In the rows, zero is written as 128.
The rows of A fall into 4 groups, which share some directions, and each row is roughly a mix of its group's hidden directions.
A, 108 rows:
[[ 94 160 151 119 100 102 155  89 116 112 126]
 [123  95 111 102  98 145 125 143 119 186 127]
 [125 128 155 101 158 106 164 150 167 107 110]
 [ 90 155  95  87  93 137 120 145 137 144 129]
 [167 123  99 126 143 141 112  76 104 133 103]
 [121 154 168 147  76 133 121 131 144  96 139]
 [164 104 120 132 134 148 127  75 145 143  93]
 [113 102 166 173 143 118 150 140  97 129 103]
 [123 123  94  84  99 147 118  98 167 124 121]
 [126 157 156 158 130 102 160 167 143 156 115]
 [ 93 126 141 101 118 170 159 100 145 103 112]
 [159 118 140 129 132 152 143  94 144 165  83]
 [136 124 144 144 171  84 142 118 135 119  82]
 [162 146 117 104 155 152  86 149 157 141 139]
 [146  87 135 168 135 129 164 115 138 160 152]
 [ 95 137 117 107 178 104 130 126 104 143  92]
 [143 107 188 124 149 142 131 124 117  91 151]
 [128 132 152 164 151 139  96 123  73 112 135]
 [112 113 116 126  86 115 170  89 100 122 111]
 [127  80 106  96 120 139 119 103 118 160  94]
 [113 150 124 118  98 141 100 113 187 110 113]
 [107 137  99 123 145 115  94 127 149 115 185]
 [ 91 155 124 109 103 146  83 129 135  94 144]
 [133 110 150 157  91 131 150  98  90 115  98]
 [156  68 112 137 143 120 129  99 125 158 122]
 [125  89 157 168 113 130 145 124  83 123 110]
 [108 163  66 124 101 145 129 120 138 113 126]
 [135 130 103 110 192 126 109 151 145 152 135]
 [113 138 141 114 157 117 136 101 137  86  77]
 [148  85 127 102 136 119  88  98 154 154 124]
 [131 132 132 118 128 120 179 115 117 147  69]
 [129 151  98 122 103 114 155 127 165 171 102]
 [119 116 113 111  75 122 169  97 108 126 113]
 [142 129 114 162  93 182 104 136 127 105 139]
 [135 167 168 124 101 111 110 123 116  82 136]
 [160 121 111 104 154 119  94 114 136  77 143]
 [133 118 186  96 138 148 162 150 118 142 131]
 [150 137 128 178 128 100 119 156 114 162 157]
 [126 117  85  96 138 127  80 101 144 140 107]
 [124 137 143 188 115 129 156 138 124 162 156]
 [124 173 143 118  97 140 112  88 139  99 151]
 [113 154 161 155 154  96 161 139 140 122  94]
 [ 93 165 145 117 128 111 132 146 121 132  71]
 [117 144  92 102 137 121  97 130 158 123 178]
 [111 139 125 132 167 119  93 159 157 125 171]
 [132 114 126 152 152 154  88 110  77 131 110]
 [ 99 120 124 124 183 106 143 168 138 151 134]
 [112 165 142 104 150 103 123 140 135  91  85]
 [121 126  84 139 136 173  83 134 117 123 105]
 [116 173  92 145 128 146 145 169 112 103 126]
 [121 130 138 152 154 122 124 157  62 140 139]
 [ 96 139 112 132 173 122 163 152 101 145 105]
 [147 110 159 149 161 126 158 177 119 142 138]
 [ 78 151 115 144 110 151 138  96  98 117 107]
 [102 146 161 139 150 116 170 121 147 110  88]
 [178 107 110 126 151 159  90 115 108 140 123]
 [164 113 162 127 132 151 131  78 155 114 114]
 [144 123 195 139 144 105 148 151 113 125 139]
 [177 112 153 146 125 164 108 127 104 134  97]
 [115 146 151 137 112 112 176 109 123 126  77]
 [107 129 174 174 109 115 149 118 111 106 109]
 [144 171 170 130  94 144 128 135 156 114 103]
 [ 93 127 123 110 127 167  77 145 101 123 118]
 [110 130 159 108 147 130 176 130 167  98 114]
 [144 139 186 115 146  83 137 145 119 116 135]
 [104 155 158 127 117 130 100 136 132  78 162]
 [146 138 113 162 136  94 166 139 126 171 110]
 [141  80 169 117 154 161 118 132 138 118 106]
 [144 100 132 170 122 140 157 123 137 155 176]
 [116 104 146 136 120 164 180 110 155 128 154]
 [122 128 139 104 162 100 133 119 138 105  69]
 [152  91 128  91 127 126 171 121 167 140 123]
 [134 161 158 119 156 133 132 172 164 143 105]
 [127 136 193 127 137 155 137 151 138 146 100]
 [118 130  55 143 118  99 111 123 130 129 131]
 [115 110 112 125 129 130  91 152 137 120 192]
 [141  98 121  96 128 161 107  80 117 103 137]
 [136  80 180 135 137 117 146 112 131 159 136]
 [106 132 110 125  76 116 130  91 125  99 159]
 [140 171 119 144 116 121  91 158 111 116 169]
 [115  95 150 111 144 128 179 118 158 136  97]
 [141 142 129 152 108 125 127 173 126 156 181]
 [127 145  94 101  94 107 153 113 173 129 142]
 [160 109 116 155  93 162 136 143 156 129 162]
 [135 172 105 112 126 125  84 145 121  87 118]
 [135 116 154 160 136 124 178 143 157 141 162]
 [145 117  88 120 188 128 102 117 122 148 132]
 [142  82 126 164 136 174 134 146 131 154 135]
 [125  77 131 134 124 136 165 115 136 177 115]
 [129 159 147  97 110  98  90 100 127  94 122]
 [ 93 105 132 138 163 100 169 148 112 147 112]
 [143  75 100 114 122 137 109  97 112 159 115]
 [134 142 127 161 145 139 113 116  67 157 112]
 [130 141 100  88 103 135 160 116 137 175 114]
 [111 113 144 103 126 149  91 125 132  74 155]
 [163  92 130 143 160 143 130 174 139 152 139]
 [124  76 116 129 158 134 143 119 139 179 120]
 [126 135 169 160 148 132 162 168  97 121 133]
 [119 121 169 157 145 126 179 152 105 139 134]
 [144  73 141 154 122 170 108 117 133 149 131]
 [131 130 188 133  95 106 153 105 130 118 150]
 [133  74 141 118 163 120 125 115 137 174 118]
 [111 113 103 157 153 109 103  88 107 110 159]
 [161 126 132 117 170  99 122 132 152  80 141]
 [132 106 123 165 163 133 108 140  77 144 108]
 [117  93 136 110 148 142 104 141  89  92 158]
 [106 137  97 164 141 121  94 150  83 138 119]
 [107 138 117 133 165  97 166 100 120 139  89]]

Which three rows in each list fit none of the groups? Every other row fits one group, some only roughly. Give them in the order they come.
  * q_615: [108 104 109 154 127 142 123  94  76 152 142]
  * q_504: [178 131 148 130 122 165  86 154 134 130 135]
  * q_11: [128 144 128  81 141 140 120 123 146  67 120]
  * q_379: [130 153 139 142 114 151 136 148 148 102 189]
  * q_694: [ 99 155 149 127 133 151 154 101 143  77 118]
  * q_212: [151 141 106 127 119 142  76  96 136 106 162]
  * q_557: [105 164 149 136 103 145 154 168 140 134 162]
  * q_166: [131 119 159 159  93 148  97 142 128 100 165]
  * q_267: [ 95 181 121 126 144  99 121 142 130  97 152]
  * q_607: [181 119 115 101 137 161 122 130 120 156  97]
  * q_232: [107 116  77 132 176 137 103 149 116 135 139]
  * q_856: [142 112 105 132 128 114 150 123 182 161  93]
  * q_378: [148  86 166  99 144 145 147 126 156 105 143]
	q_615; q_267; q_232
  * q_258: [115 118 124 166  99 165 132  90 107 152 151]
  * q_571: [111 124 126 127 126 123  97 130 135  66 170]
  * q_460: [149 162 117  90 123  93  90 136 138 100 125]
  * q_222: [131 130 172 138 128 101 136 168 128 175 145]
  * q_406: [114 129 154 154  97 146 168 145 108 108  91]
  * q_463: [140 141 172 128  71 153 137 146 136 122 111]
  * q_599: [112  99  65 103 120 129  95 134 126 122 128]
  * q_874: [136 165 117  82 113 128 159 118 152 139  92]
  * q_600: [119 131  69 130 159 130  93 122 102 109 133]
  * q_241: [121 105 137 115 129 124 181 154 112 157  90]
  * q_933: [104 126 152 146 109 160 183 129 148 144 147]
	q_222; q_406; q_600
  * q_591: [147 117 120 151 135 109 152 148 165 171  94]
  * q_103: [107 128 111 117 130 112 145 186 152 162 108]
  * q_532: [103 121 122 123 151 146  79 104 101 129  88]
  * q_171: [162 109 116 129  94 150  84 115 163 124 144]
  * q_422: [ 99 178 126 152 101 123  88 131 142 109 131]
  * q_627: [106  83 128 107 138 143 132  88 104  90 130]
  * q_153: [151  95 127 107 128 161 111  80 154 114 109]
  * q_265: [129 120  81 127 162 130 160 165 140 158 127]
  * q_85: [106 130 149 113 149  84 181 120 125 150 126]
  * q_490: [155 138 128 137  92 135 127  75 106 112  95]
  * q_335: [135  80 154 131 111 139 159 160  99 146 110]
  * q_270: [127  94 115 118 133 157 127  66 127 105 112]
  * q_548: [107 143 104 157 106  81 157 142  97 121 124]
  * q_66: [156  87 124 146 102 152 106 108  86 119 136]
  * q_367: [129 144 164 144  81 115 145 117 110  85 121]
	q_627; q_548; q_367
  * q_382: [115 183 130 145 140 122 104 118 107  86 108]
  * q_655: [114 150 149 165 103 118 105  98 132  87 150]
  * q_958: [124 102 102 122 112 131 137  83 153 148  82]
  * q_207: [131 155 121 117 120 118 141 144 191 140 164]
  * q_911: [104 116 138  76 145 131 142 108 170 123 102]
  * q_481: [101 156 160 147 119 143 177 152 146 124 149]
  * q_238: [112 123  89  97 117 163  92 103 110 143 112]
  * q_14: [164  78 121 145 136 123 141 127 140 158 167]
  * q_747: [138 119 148 152 173 108 160 109 151  91 128]
  * q_313: [ 94 181 134 134 106 105 140 166 139 136 141]
	q_958; q_207; q_911
  * q_538: [ 99 135 157 166 119 144 177 129  96 124 129]
  * q_160: [163  74 113 118 153 138 151 115 125 152 109]
  * q_604: [150  96 145 122 138 169 112  83 118 136 100]
  * q_878: [125 111 161 163 147  97 174 110 133 129 152]
  * q_920: [101 161  93 111 154 122 120 175 139 149 132]
  * q_230: [156  86  97 138 125 119 102 115 110 173 132]
  * q_849: [149 115 115 159 115 150 123 124 124 133 194]
  * q_147: [127 107 143  96 112 149 125 130 193 123 113]
  * q_21: [135  99  91 152 149 142  90 115  93 132 104]
  * q_796: [136 141 122 176 147 124 139 162 161 133 168]
  * q_243: [104 179 119 121 108 128  86 145  96 121 116]
	q_878; q_920; q_796
  * q_307: [115 117 141 151 110 149 132 165 161 132 180]
  * q_726: [135 112 138 162  90 138 105  93 101  96 145]
  * q_963: [147 109 113  92 114 135  66 108 117 125 119]
  * q_526: [150  84 101 103 141 127  97  90 118 123 109]
  * q_213: [139  89 142 124 166 109 163 106 155 120 101]
  * q_612: [158  83 114 114 147 150 131  83 122 143 108]
  * q_798: [144 123 128 125 138 150 125  82  69 125 147]
  * q_973: [127 137 143 176 114 102 169 141 129 162 109]
  * q_768: [114 179 173 145 119 119 131 140 160 110 117]
  * q_679: [114 184 137 167 115 101 119 135 122 109 152]
  * q_433: [167 139 109  97  81 154 124  97 129 126 119]
  * q_857: [116 145 114 115 141 102 177  96 123 134  85]
  * q_121: [105 155 141 129 147 108 125 114 117 109  65]
	q_307; q_963; q_973
  * q_122: [147 109  77 102 112 140 107  92 111 128 151]
  * q_56: [163 102  92 106 114 153 133 102  99 146 105]
  * q_579: [150 141 109 134  96 160  80 124 142  92 132]
  * q_127: [121 140 145 162  88 129 170 131 148 131 166]
  * q_635: [116 124 158 145 175 122 128 182 138 144 125]
  * q_71: [134 150 108 124 113 123  92  85 145  98 165]
  * q_109: [161  97 172 119 148 160 142 104 127 140 104]
  * q_639: [102 177 105 150 119 109 108 151  94 140 141]
  * q_660: [136 106  88 162 151 122 112 129  98 158  97]
  * q_223: [170 130 133 161 102 145 137 138 138 143 179]
  * q_58: [136 111 157 138  75 134 131  85 145 122 152]
  * q_254: [ 84 141 159 114 118 115 145 121 153  80 120]
  * q_862: [150  95  84  95 135 146 127 142 104 162 128]
	q_127; q_223; q_254
  * q_195: [ 83 121 116 149 127 130 124 159  78 118 154]
  * q_216: [157 105 159 154 157 144 127 122 129 154  83]
  * q_128: [142 139 114 136 107 109 119  82 156  85 156]
  * q_83: [140 137 151 136  90 113 183 130 145 127 163]
  * q_756: [113 104  86 139 146 113 107 152  80 123 144]
  * q_908: [150 115 151 157 115 132 164 130 135 179 155]
  * q_585: [129 173 153 137 139 163 116 134 135  79 144]
  * q_699: [155 137 130 151 124 131 120 147 129 117 198]
  * q_662: [148 130  96 115 108 124 155  95 166 160 104]
  * q_479: [144 155 139 193 140 106 127 112 120 111 146]
  * q_717: [ 90 154 101 121 107 108 107 148 138  94 160]
  * q_168: [ 87 120  94 103 126 128 103 176 132 112 139]
	q_195; q_908; q_585
  * q_847: [111 146 130 112 143  99  96 109  82  97 105]
  * q_394: [144  97 131 158 154  93 145 120 128 171 102]
  * q_91: [ 86 165 126  97  90 162 123 136 119 123 128]
  * q_173: [129 112  89 147 142 136 104 100  72 136 126]
  * q_931: [ 95 121  90 131 131  72 135 117 118 121 157]
  * q_623: [145 117 132 123  76 133 116 111 110  79 150]
  * q_347: [138 132 123 103 148 137 112 102 142  62 140]
  * q_987: [100 167 129 113 124 121  96 105 100  93 101]
  * q_110: [120 137 100  81 105 159  88 122 114 108 124]
  * q_829: [117 167 111 138  96 131  84 148  93 144 136]
  * q_729: [155  64 139 130 162 132 127 118 120 105 134]
  * q_991: [160 114 141 124 130 122 172 112 162 165 102]
  * q_779: [165 141 136 129  85 133  97 136 147  93 157]
	q_847; q_931; q_623
  * q_133: [119 159 134 118 160 130 164 178 128 118  99]
  * q_320: [147 139 137 160 124 138 171 178 132 121 157]
  * q_799: [ 92 153 153 118  87 114 142 156 157 113 146]
  * q_509: [112 138  77 103 112 114 124  88 133 117 161]
  * q_903: [164 109 124  94 123 165 103 162 145 147 145]
  * q_536: [151  93 126 109 129 140 123  86 158  85 140]
  * q_439: [163 116 148 150 144 120 173 118 159 163 127]
  * q_980: [157 137 151 122  88 142 154  89 134 144  94]
  * q_201: [ 98 168 152 129 122 121 154 179 141 144 122]
  * q_752: [113 149 140 141 136 118 144 178  90 167 125]
	q_133; q_439; q_980
  * q_44: [175 113 117 127 132 148 101 100  85 151 120]
  * q_628: [138 137 132 140 127 114 162 148 179 160  94]
  * q_290: [138  93  96 157 159 117 125 132  95 152  98]
  * q_180: [ 87 135 133  99  87 108 161  99 136 116 132]
  * q_889: [120 106 147 176 122 169 166 141 115 136 136]
  * q_483: [131 177 167 133 106 114 161 131 161 136 131]
  * q_701: [140 131 131 143  98 127 187 150 148 132 163]
  * q_346: [ 99 119 108 154  92 153 173 102 135 138 138]
  * q_202: [124 119 148 129  79 118 159  81 148 130 146]
  * q_227: [117 125 147 151 118 163  82 107  97 100 112]
  * q_371: [127 144 153 128 187 135 133 137 141  82 119]
	q_44; q_180; q_371
  * q_484: [100 160 134 128  94 173 129 129 127 103 163]
  * q_283: [164 116 124 170 163  85 115 115 115 134 120]
  * q_49: [127 109  98 142 139 140 179 158 152 158 142]
  * q_853: [107 165  82 115  92 128 116 122 141 160 119]
  * q_564: [170 101 102 133 127 163 133 100 105 163 123]
  * q_343: [138  82 124 165 149 148 158 133 133 164 113]
  * q_515: [106  91 112 143 159 163 110 115 107 151  98]
  * q_94: [ 96 132 123 111 105 143 109  76 145  91 116]
  * q_630: [142 142 103  90 111 127  70 140 104 119 135]
  * q_751: [138 114 139  94 146 141 151 127 170  84 152]
	q_564; q_343; q_94
